B =
[[-1.34  1.75 -0.06 -0.02]
 [ 4.70 -0.99 -0.10 -0.17]
 [ 3.28 -5.73 -0.37 -0.14]
 [-1.16  2.32  0.08 -0.01]
 [-1.87  3.29 -0.27 -0.02]
 [ 5.44  1.67  0.03 -0.10]
 [-2.37  1.29  0.05  0.09]
 [ 1.51  5.87  0.35  0.04]
 [-1.08  0.80  0.10  0.01]]
Indices start at 1.
The entry in the bottom-right corner -> 0.01
Report the entry at row 1, column 1.
-1.34
Report the top entry of the column that holds the largest entry.
1.75
The entry directly above the smallest entry is -0.99
The entry just right of 0.08 -> -0.01
Report the entry at row 2, column 1.
4.70
Report the top-right entry.
-0.02
Report the entry in row 1 and column 3.
-0.06
The bottom entry of the column that holds the largest entry -> 0.80
The entry just left of the smallest entry is 3.28
The entry directly below the smallest entry is 2.32
The entry in the bottom-left corner: -1.08
Report the entry just left of 1.29.
-2.37
Report the entry directly above -0.27.
0.08
Report the entry directly above 0.08.
-0.37
Report the entry directly above -1.08.
1.51
Report the entry directly above -0.14.
-0.17
The entry directly above 0.10 -> 0.35
The entry directly above -2.37: 5.44
The entry directly below 3.28 -> -1.16
The entry directly above -0.01: -0.14
The entry just right of -1.87: 3.29

grid =
[[  7   8  15  17   3 -11   6  16  29  18]
 [  2  -4  19  17   4 -25  -2  12  38  12]]
Counting starts at 1.
Give the entry just left of the smallest entry.
4
Give the bottom entry of the column that holds the largest entry.
38
The entry at row 2, column 1 is 2
The entry just right of the largest entry: 12
Give the entry just left of -2.
-25
Give the entry directly above the largest entry.
29
Give the entry just left of 15.
8
The entry at row 1, column 3 -> 15

Questions about the row below.
1) Find the entry just left of 362.
2) Find the entry just right of 693.
3) Find the entry just left of 737.
4) Find the entry just right of 730.
array([215, 278, 435, 448, 737, 733, 318, 693, 826, 801, 362, 730, 297,
       745, 584, 397])
1) 801
2) 826
3) 448
4) 297

W =
[[-0.144  0.067  0.147 -0.105  0.108]
 [-0.004  0.049  0.101  0.067  0.096]
 [ 0.057  0.073  0.056 -0.008  0.023]
 [ 0.047  0.112  0.052  0.039  0.114]
 [ 0.089  0.053  0.160  0.066  0.132]
 [ 0.061  0.071  0.050  0.056  0.109]
 [ 0.030  0.042  0.046  0.029  0.074]]
Indices start at 1.
The bottom entry of the column that holds the largest entry: 0.046
The entry at row 1, column 3: 0.147
Which number is the entry just left of 0.023?
A: -0.008
The entry directly below 0.049 -> 0.073
Which number is the entry at row 1, column 2?
A: 0.067
The entry directly below 0.061 -> 0.030
The entry directly below 0.108 is 0.096
Which number is the top entry of the column that holds the smallest entry?
A: -0.144
The maximum: 0.160
Which number is the entry just left of 0.049?
A: -0.004
The entry directly below 0.096: 0.023
The median of all entries -> 0.057
The entry just right of 0.147: -0.105
The entry just right of the centre entry is 0.039
The entry just left of the centre entry -> 0.112
The entry just left of 0.132 -> 0.066
Which number is the entry directly below the largest entry?
A: 0.050
Which number is the entry in the top-right corner?
A: 0.108
Which number is the entry just left of 0.112?
A: 0.047
The entry just left of 0.046: 0.042
Which number is the entry in the bottom-right corner?
A: 0.074
Which number is the entry just right of 0.046?
A: 0.029
Which number is the entry at the centre?
A: 0.052
The entry directly above 0.061: 0.089
Which number is the entry just right of 0.073?
A: 0.056
The entry in row 2 and column 2: 0.049

x =
array([[ 0.131,  0.055,  0.004,  0.011, -0.044, -0.202,  0.038,  0.084],
       [ 0.205,  0.166, -0.042,  0.105,  0.135, -0.035, -0.072,  0.050],
       [ 0.045,  0.016,  0.096,  0.023,  0.037,  0.097,  0.104,  0.098],
       [-0.122,  0.146, -0.033,  0.125,  0.042, -0.046, -0.140,  0.037],
       [-0.065,  0.046, -0.054,  0.038,  0.173, -0.150,  0.046,  0.060],
       [-0.043,  0.093,  0.123, -0.087,  0.054,  0.180,  0.186,  0.103]])
The entry directly below -0.150 -> 0.180
The third entry in reading order: 0.004
The second smallest entry is -0.150
Which number is the bottom-left entry?
A: -0.043
The second-last entry, reading row by row: 0.186
The top-right entry: 0.084
The last entry in the row that holds the largest entry is 0.050
The first entry in the row that holds the largest entry is 0.205
The first entry of the smallest entry's row -> 0.131
The bottom-right entry: 0.103
Which number is the entry directly below 0.205?
A: 0.045
Which number is the smallest entry in the last row?
A: -0.087
Which number is the top entry of the column that holds the smallest entry?
A: -0.202
The entry just left of 0.060 is 0.046
The entry just left of 0.105 is -0.042
Which number is the entry just right of 0.093?
A: 0.123
Which number is the entry just right of -0.087?
A: 0.054
The second entry on the diagonal from the top-right corner: -0.072
Which number is the entry just right of 0.016?
A: 0.096
Which number is the entry directly below the smallest entry?
A: -0.035
Which number is the fifth entry, reading row by row?
A: -0.044
The third entry on the diagonal from the top-right corner is 0.097
The entry directly below 0.050: 0.098
Which number is the entry directly above 0.103?
A: 0.060
The 4th entry, reading row by row -> 0.011
The entry directly above 0.125: 0.023
Which number is the third smallest entry?
A: -0.140
Which number is the entry directly below 0.098?
A: 0.037

[[ 5.32  1.83 -0.07  4.25  2.67 -4.33  3.33  4.59 -0.01  2.81 -0.69]
 [ 6.43  1.70  0.18  1.68  1.59 -3.83  3.73  5.90  0.74 -0.68 -0.95]
 [ 5.92  1.70 -0.96 -1.28  0.66 -2.82  3.43  6.05  1.70 -3.58 -1.47]]
The bottom-right entry -> -1.47
The top-right entry: -0.69
Which number is the entry just left of 1.83?
A: 5.32
The entry just right of 1.68: 1.59
The entry just right of the smallest entry is 3.33
Which number is the entry directly above -0.68?
A: 2.81
The entry just right of 2.67: -4.33
Which number is the bottom-left entry?
A: 5.92
The entry directly below 3.73 is 3.43
The centre entry is -3.83
Which number is the largest entry in the first column?
A: 6.43
Which number is the entry directly below -0.07?
A: 0.18
The second entry in reading order -> 1.83
The bottom entry of the column that holds the smallest entry -> -2.82
The second entry on the main diagonal is 1.70
The smallest entry in the last row -> -3.58
The entry just left of -0.01 is 4.59
The entry just left of the smallest entry -> 2.67
The 2nd entry on the diagonal from the top-right corner: -0.68
The 3rd entry from the end, reading row by row -> 1.70
The median entry: 1.68
Which number is the last entry in the row that holds the largest entry?
A: -0.95
The entry just left of 0.66 is -1.28

A =
[[-1.29  3.72 -2.53 -0.49  0.82  2.85 -4.10]
 [ 2.28  2.42  6.83 -1.35 -0.36  0.79  0.28]
 [-1.12  1.31 -5.33  2.09  2.25 -3.64 -1.06]]
Rows and columns are numbered from 1.
The minimum -> -5.33
The top-left entry -> -1.29
Find the top entry of the column that holds the largest entry.
A: -2.53
Find the entry at row 2, column 1.
A: 2.28
Find the entry at row 3, column 1.
A: -1.12
Find the entry just right of the largest entry.
A: -1.35
The largest entry is 6.83
Find the entry directly above the centre entry.
A: -0.49
Find the entry just left of 6.83.
A: 2.42
The entry at row 1, column 2: 3.72
The entry in the bottom-right corner -> -1.06
The entry just left of the smallest entry is 1.31
The entry just left of 0.79 is -0.36
Find the entry just left of -1.06.
A: -3.64
The entry just left of 2.25: 2.09
The entry in the top-right corner: -4.10

Questions about the row below.
1) The entry just right of the smallest entry?
2) The entry just right of the largest entry?
[-0.107 -0.177 -0.209 -0.191  0.102 -0.108  0.165 -0.069 -0.129 -0.108
 -0.024  0.121 -0.183]
1) -0.191
2) -0.069

[[-2.60 -1.22  1.81 -0.33  5.85 -3.31  1.82]
 [-2.14 -1.63  1.75 -0.40  4.71 -2.13  1.84]
 [-2.24 -1.07  1.48 -0.91  6.13 -1.93  2.71]
 [-2.87 -1.21  1.99 -0.73  4.46 -1.91  1.75]
 [-2.02 -1.43  1.89 -1.09  6.31 -1.99  1.44]
 [-2.49 -1.64  1.82 -0.54  4.39 -1.98  1.83]]
Report the entry just left of the largest entry.
-1.09
The fifth entry, reading row by row -> 5.85
The 4th entry in reading order is -0.33
The second smallest entry: -2.87
Report the 2nd entry, reading row by row.
-1.22
Report the top-left entry.
-2.60
Report the top-right entry.
1.82
Report the largest entry in the last column.
2.71
Report the third entry on the diagonal from the top-right corner.
6.13
The smallest entry in the first row -> -3.31
The entry directly below the smallest entry is -2.13
Report the entry just left of -1.43.
-2.02
Report the last entry, reading row by row.
1.83
Report the smallest entry in the last row.
-2.49
The entry just left of 4.71 is -0.40
Report the entry directly below -2.13.
-1.93
The 2nd entry on the main diagonal -> -1.63
Report the 5th entry from the end, reading row by row.
1.82
The entry directly below the largest entry is 4.39
Report the entry just left of 1.89.
-1.43
The smallest entry in the last column -> 1.44
Report the entry directly below -1.63.
-1.07
The entry directly below 2.71 -> 1.75
The entry directly below -1.07 -> -1.21
Report the entry just right of -1.07.
1.48
The second entry from the end, reading row by row: -1.98
Report the entry directly below 6.13.
4.46
The entry just left of 4.46 -> -0.73
